In the data rows, 128 means zero.
Every row has a hidden score from 0 to 30. What is each row's score? 15 is about the middle. The score is a weighted sum of the row's numbers plus the product of two more (or one squared), each taken from its middle value.
[153 107 183 105 155 131 120 159 134 128 151 152 150 161 160  89  99 122
  87 108 117 148 191  88]: 27
[108 108 118 149 125 103  79 154  73 121 147 117  92  98 127 127 122  96
 127  94 141 121 121 109]: 21
[133 132 131  95 116 159 121  85 139 135 108 156 131 212 154 179 125 142
 123 172 110 125 121  96]: 13
[154 126 141  89 145 167 184 124 162 137  90 127 173 161 135 127 135 121
 105 134 105 127 140 122]: 11
[113 132 119 105 156 136 120 144 150 122 127 111 154 159 129 123 102 166
 108 202 121 159 190 137]: 19
[134  89 124 133 142 139  85 170 140 104 130 108 135 163  58 122  72 126
  97 108 146 147 181 157]: 15
[130 187 161 101 142 136 154  89 163 138 117 132 185 159  96  87 125 164
 163 167 120 123 132 131]: 22
[ 99 131 162 115 153 133 136 148 137  70  71 161 133 149 125  94  85 121
 117 112 129 143 169 144]: 23
[ 85 103 131 154 107 167 129 123 136 125 107 116 138 124 133 140  82 156
  86 173 109 162 132 128]: 5
[116 101 130  88 149 132  10 150 148  89 131 126 121 134 116 101  91 135
 123 139 151 154 156 153]: 10
[135 127 143 218  52  92  77  97  29 254 193 116  70  30 183 206 146 114
  83 165  62  58  71  62]: 14
[158 141 123 111 148 155 145 103 170 142 126 142 161 166 139 107 140 138
 137 138  95 150 158 121]: 13
[108 103 135  51 135 126 135 142 163  78 125 172 155 145 124  78  71 133
  67 147 116 187 180 139]: 17
[119 163 126 105  99 140 134  55 126 171 104 116 144 139 140 149 167 159
 122 155  97 119 115 104]: 14
[142  86 129  72 152 123 139 150 153 101 132 142 155 163 107 130  63 180
  92 121 104 131 171 135]: 17
[108 151 149 152 122 102 135 117  88 107 123 111  93  94 130 137 171  99
 207 104 163 105  80 140]: 21
[114 119 123 144  97 147  77 140  82 131 131 108 101  80 118 160 127 114
  85 126 134 141 105 173]: 11
[102 130 131 129  90 112 110 143  93 142 212 109 105  96 119 132 130 114
 125 124 152 151 105  64]: 17
[176  86 143 112 170 145 167 160 157  76 134 120 178 163 120  94  98 142
  88 117 153 136 181 115]: 18
[183  84 150  85 207 107 193 118 167 130 148 158 139 185 133  94 152 111
 156  86  82 135 157  91]: 22
[187  65 121 132 187  67 167 155  91 124 167 120  73 137 123 103 213  41
 176   6 202  98  92 109]: 26
[144 144 122  97 135 191 154 101 164 112 107 125 146 172 151 142 123 162
 127 170 112 145 136 119]: 12
[ 89 169 114 146  87 162  86  92 116 128 108 126 109 104 133 160 133 144
 133 170  91 118 102 148]: 11
[162 166 138 122  94  34 138  94 108 167 113 138 150 121 160 138 152  68
 128 173 100 126  93  87]: 17
[134 145 157 127 110 139 133 108 145 165 145 164 156 144 171 165 161 178
 112 171  87 110 125 120]: 9
[190 104 121  70 172 115 198 144 168 152 145 165 143 188 139  87 169 111
 148  94 126 179 164 106]: 17
[149 161 135  97 135 160 162 105 189  42  88 140 162 156 118 141 118 142
 104 168 113 152 157  68]: 20
[120  99 131 101 125 128 150 149 137 112 112 121 126 126 110  94  86 133
 161 128 150 162 176 142]: 17
[115 109 133 159 116 120 100 163  99  97 159 108 100 107 117 122 139 104
 101  99 160 113 115 147]: 16
[131  76 109 133 133 113 153 154 128 127 145 120 126 122 126 149 143 118
 117  83 149 118 132 143]: 12
[ 69 151 132 114 100 125  42 150 105 107 125 102 108  97 118 137 114 133
 114 145 124 130  94 152]: 12
[151 138  52 106  90 138 134 119 145 163 108 139 150 136 131 130 133 140
 134 175 101 112 130 104]: 11
[138  88 122 114 139 129 169  65 192 135 125 127 162 170 124 109 141 178
 132 161 144 143 134 145]: 11
[119 144 104  53 149 155 112 145 134  99 123 157 136 131 120  87  95 172
 100 123 130 150 166 170]: 20
[105 120 106 169  89 127  85 129  96 109 129 149  84  90 163 168  86 132
  96 149 125 124 126 143]: 7
[ 47 143 116 170  82 134 107 125  87 128 123 137 101  74 114 144 123  98
 156 124 140 120  98 156]: 14
[129 124 108 163 113 120 122 130  74 140 134 121  86  84 119 149  91 113
 129  97 126 108 112 101]: 16
[193  23  99  69 210  81 174 202 147 131 180 144  98 173 159  64 138  70
  73  42 130 125 202 155]: 27
[138 101 147 119 145 149 126 139 161 101 121  81 175 163 124  35  88 145
  84 130 110 171 176 139]: 15
[120 103 152 103 144 134 112 146 155  96 145 131 144 156 123 101 100 149
  56 120 131  87 150 125]: 13
[150  93 112 121 164  91 118 167 166  85 153 118 116 155 125 104 113 134
 125 128 163 129 161  92]: 16
[120 146 140 151 126 101 119  97  95 125 116 132 112  95 127 141 149 121
 116 137 135 108 101 162]: 19
[132 107 137 151 102 128  80 143  86 143 143 133  58  84 147 157 130 116
 129 126 140 101  97 131]: 11
[115 105 157 118 102 113 118 124 130 133 139 140 137 123 133 114  92 154
  94 151 122 102 152 137]: 14
[101 130 165 155 146 116 177 119 158 144 123 146 127 169 136 132 177 151
 211 102 133 123 153 107]: 15
[136  95 109 131 133 151 118 178 138 105 113 121 118 142 159 107  77 139
  84 155 157 118 185 142]: 11
[109 119 111 157 124 114 100 164  66 111 122 107 116 101 126 144 119 121
 119 126 156 127 126 112]: 23
[156 127 133  97 138 140 175 114 165 137 106 122 165 159 127 116 134 155
 143 150 107 111 178 114]: 17
[157 147 150 113 122 138 123  78 168 147 100  94 184 184 130 110 148 135
 137 162 114 208 141 134]: 11
[161 118 106 154 110  89 141 130  97 140 134 131 120  92 113 151 145 117
 134 109 140 117 105 134]: 17
[151 155 110 118 115 124 128 127 100 160 149 137  87 109 137 145 179 117
 112 152 135  89  86 124]: 20
[118  95 106  86 146 147 138 139 157  94 164 137 152 151  94  65  95 152
 126 111 165 161 146 144]: 16
[118  70 112  96 148 139 129 106 160  62 117 145 168 147  96 105  97 153
  99  81 110 166 162 142]: 12
[137 116 140 173  87 109 105 156  93 100 115 121  93 103 137 169 155 113
 114  98 133  77 109 122]: 12
[202 139 134 101 154 144 187 117 170 129 134 139 167 152 131  76 140 172
 146 141 114 184 139 115]: 20
[138 136 144 155 104 126 100 119  81 145 144 128 100  88 168 165 132  95
 137 112 121  98  96 102]: 14
[141  98 112 107 142 146 118 127 144 115 126 112 153 153 126  56  74 167
  64 122 135 145 189 144]: 15
[155 135 134 109 130 121 168 123 149 118 138 152 166 162 112 121 150 145
 134 152 105 151 135 122]: 20
[131  74 135  85 163 166 112 171 146  79 136 126 147 165 115  94 102 134
 114 101 135 170 157 146]: 20
[143 176 145 140  95 138 128  63  95 152 162 149 109 110 129 161 145 114
 147 124 117 120  87  99]: 18
[173 131 120 142 144  79 151 152 103 128 153 144  94 108 124 146 205  57
 152  70 153  86  97 106]: 20
[141 110 153  95 131 176 138  38 155 132 168 158 175 160 147 115 116 165
 123 135 151 133 128 189]: 13
[ 82 113 150 166  97 140 108 131  96 101 146 117  94 103 115 171  91 121
 113 143 130 129 110 136]: 13
[125 124 154 150 106 142  98 100 141 164 105 133 157 122 128 169 118 128
 135 155  84 146 102 108]: 4
[121 170 114 128  61 120 109 122 111 158 108 108 148 115 122 154  66 161
  70 171  66 164 142  94]: 9
[106  97 126 109 113 119 106 110 117 114 129 116 135 119  91 167  72 177
  96 142 130 158 132 117]: 13
[168 119 135 131 160 134 162 114 168 146 118 150 162 175 146 129 147 138
 127  55 141 126 147 110]: 10
[143 160 129 142 154 137 145 126 126 167 127 170 135 112 141 157 157 128
 149 135 130 109 107 144]: 13
[156 149 123 146 134 132 165 100 143 170 112 129 165 159 129 128 140 128
 137 149 128 123 120 110]: 14
[106 116 115 183 114 165  93 130  80 138 134 121  74  74 124 154 135 122
 151 129 150  84 149 121]: 18
[144 146 122 144 111 136 124 110 103 152 177 118 102 145 157 137 157  86
 158 126 141 123  99 125]: 17
[142  75 125 137 170  77 139 150 126 115 141 137  82 127 115 166 185  52
 169  99 171  99  87 124]: 17
[148 130 117  88 134 182 159 134 168 131 100 157 145 164 146 118 125 143
 135 136 102  93 154 110]: 9
[194 103 129 148 178  84 156 160 100  88 148 114  77 135 154 118 192  41
 168  64 174 133 126 122]: 25
[122 113 127 158 118 149 111 131  89 139 130 137  88 104 125 151 117  84
 121  99 158 105 103 131]: 13
[167  91 133  91 194  99 194 118 170 152 140 125 152 172 167  48 166 110
 156 114 136 136 150 107]: 18
[149  86 136 122 168 104 146 165 164 112 155  88 145 179 125 101  99 116
 109  91 137 147 151 122]: 15
[ 86 126  90 149  73 138  53 156  98 124 140  59 113  85 172 159 117 136
  90 143 131 115 130 143]: 7
[110  95 123 164  49 135  80 140 126 142 143  98 157 104 140 125 106 159
  98 139 121 138 141 126]: 4
[110  89  98 108 124 148 103 152 139  70 109 106 131 156 158 112  94 135
 117 169 134 134 190 136]: 14
[169 168 112  82 185 119 171 141 181 122 126 133 145 177 126 117 154 108
 130 134 135 114 135  55]: 20
[168 183 143 109 147 166 122 102 165 137 100 123 163 148 157 121 159 166
 149 163 113 142 122 102]: 16
[112  81 144 126 157 141 123 165 132  76 109 145 129 145 110 120  58 118
  98 126 156 156 129 160]: 17
[158 124 113  88 155 216 139 132 166 130 105 144 162 189 157 136 109 139
 138 162 118 153 144  95]: 9
[162 199 120  75 118 189 142 124 173 136 132 154 159 155 133 139 124 162
 140 141 128 141 161  99]: 9
[130 166 171 122 118 133 134  96 139 178 123 136 155 135 134 135 125 151
 119 130 104 118 133  91]: 12
[138 153 156 104 124 144 212 100 149 135 118 107 151 154 167 161 159 143
 135 140 149 147 132 100]: 13
[107  97 124 106 143 159 141 179 144 117 135 128 125 148  97  88  80 131
  89 123 129 139 153 159]: 17
[122 179 171 135  93 139 138  76  88 145 104 150 139 100 108 173 127 122
 139 154 121 117 115 132]: 20
[118 137 119 146 117 116 125 123  90  99 123 134  66  92 108 148 149  90
 158 122 136  85  87 163]: 22
[ 99 139 116 134 122 141  84 149 102 132 156  96  78  98 145 160 147  89
 117 108 150  91 102 125]: 11
[ 90 125 116 163 123 106  92 144  94  68 126 125 109  90 141 148 102 105
 136 106 143 105 118 130]: 16
[133 158 150 129 143 134 149 125  86 115 123 137  67 100 124 131 191  88
 192  84 157 129  70 137]: 22
[146 124 108  87 149 112 152 165 172 120 106 114 142 150 132  89 101 136
  94 111 142 151 195 163]: 11
[141  78 133 162 143 135 102 171 153 117 124 114 149 154 135  69  86 135
 152 117 101 149 179 148]: 13
[112 103 135 116 175 137 145 134 165  91 130 128 160 157 126 109  86 133
 111 122  99 152 179 129]: 15
[116 168 139 112 100 142 111  96 140 180 120  95 166 122 120 154 117 150
 150 151 103 154  98 118]: 7
[167  97 126  91 133 147 170 134 165 145 118 168 148 169 169 128 137 134
 143 127  98 157 154  86]: 9
[113 110 120 148 139 178  99 161 138  73 105 145 154 133 120 114  84 173
 149 145 127 137 156 133]: 13
[137 147 111  67 149 122 132 120 172 130 141 152 163 175 131  95 134 121
 114 152 113 132 149 101]: 14
[155 117 128 133 160 130 127 149 170  97 166 139 161 145 109 115 101 152
 108 138 114 131 171 111]: 18
[169 126 135 119 137 142 127 129  80 131 120 117 123 119 138 221 163  82
 147 129 128 113  98 123]: 21
[124 148 140  34 123 119 132 110 179 102  88 158 138 147 118 164 113 173
 105 191 137 154 131 112]: 8
[121 121  95 158  91  94  91  96  97 120 128 138  85  94 119 136 169 108
 109 107 143  99 105 127]: 14
[112 126 102 112 128 168 128 166 182  76 121 127 157 131 115 176  94 165
 174 144 121 129 170 176]: 6
[130 148 144 107 120 122 114 123 107 143 150 117 111 114 131 151 160 128
 166 133 144 118  93 117]: 18
[114 139 109 161 107 136  94 115 105 137 104 118 124 101 130 170 128  97
 154  73 141 115  58 135]: 7
[125 121 116 148 120 138 137 148  87 136 155 120  74  89 112 119 127  96
 160 131 115 113 111 114]: 21
[141 169 154  97 148 172 161 101 163 109 113 149 139 152 151 143 150 149
 111 165  90 147 140 142]: 15
[137 151 151 127  99 148 100 109  97 111 109 146 112 109 130 169 143 117
 119 122 145 138  89 121]: 12
[143 153 131 103 114 110 178 139  91 125 124 166 106  91 124 140 175  94
 190 105 149 109  87 130]: 22
[142 108 108 125 135 118 111 151 149 106 136 138 136 141 123 109 102 137
 115 120 167 171 175 170]: 11
[111 119 118 113 141 167  94 208 139  88 173 113 137 131 100 104  85 111
  93 140 132 158 162 156]: 15
[133 114 122  96 145 154 146 141 196  83 149 154 183 150 109 117  66 104
  89 140  89 125 178  92]: 7
[165 194 164 124  48 102 157  82 142 240 133 109 173 136 180 104 121 160
 108 163  44 153 100  57]: 6
[104 138 129 143 134 101 119 148 105 135 100 116 107 102 129 182  95 108
 102 139 127 137 111 141]: 12
[143 118 160 172  26 107  93  69  54 252 168 132  73  38 175 191 120 115
  14 124  20  68  70  72]: 2
[ 93 106 184 107 114 166 149 110 169 118  99 150 166 166 135 142 140 131
 118 136 109 152 138 138]: 11
[109 130 111 139 163 108 111 110 104 106 130 143  73  98  89  76 203  99
 200  81 179 132  71 154]: 25
[145 152 104 144  98 130 138 129  90 139 137 131 109 122 116 173 132 114
 140 138 127  91 109 117]: 20
[130  99 140 125 150 116 139 157 151 109 127 107 164 153 110  98 102 141
  69 127 141 143 168 121]: 14
[ 54 105 116 125  99 131  80 126 147 122  91 122 120 119 131 157  94 155
 108 150 137 168 125 159]: 1
[113 164 134 122 112 164 105 112  93 143 122 137 103 105 133 159 155 103
 158 125 120 115 102 157]: 16
[153 161 130 120 170 138 150 103 164 124 125 142 172 169 138  63 128 143
 149 122  97 131 145 108]: 19
[ 88 129 173 153 112  85  83 222  88 126 147  94 112  98 134 134 111 110
 135 132 124 109 103 151]: 28
[138 178 129  77 108 178 117  80 132 134  99 152 165 144 125 123 125 160
 150 203 101 151 115 111]: 19
[140  83 141 107 159 105 128 171 150  73 180 118 136 165 115 103 142 109
 132  86 168 127 168 168]: 22
[ 95 126 129 166 110 123 103 135  93 131 139 125  85  74 132 159 122  72
 105 138 128  91  99 131]: 11
[159 147  91 158 108 121 113 138  98  89 124 102  77  96 122 135 123 147
 130 110 143 115 109 133]: 22
[141  88 131 122 138 162  94 145 142  55 109 129 133 142 104 139  92 175
  79 157 132 114 180 149]: 20
[170 150 138  76 150 122 160  86 176 141 115 135 169 184 123  83 151 170
 143 125 117 170 147 113]: 17
[104 167 123 146  72 134  99 114 120 130 132 119 136 116 112 130  82 134
  97 148  93 144 157 133]: 11
[147 169 121 109 113 132 135  68 112 153 115 135 148 133 123 167 143 140
 137 135  93 107 104 140]: 19
[138 119 133 103 146 138 143  92 179 123 117 126 193 158  76  76 133 159
 136 150 120 163 131 124]: 18
[ 80  35 149 133 173 143 113 163 145  97 118 111 115 142 120  96 105 107
  96 100 147 146 163 121]: 14
[143  98 126 137 148 107 153 137 109 126 133 148  76 105 124 103 192  41
 165  47 177  90 101  96]: 15
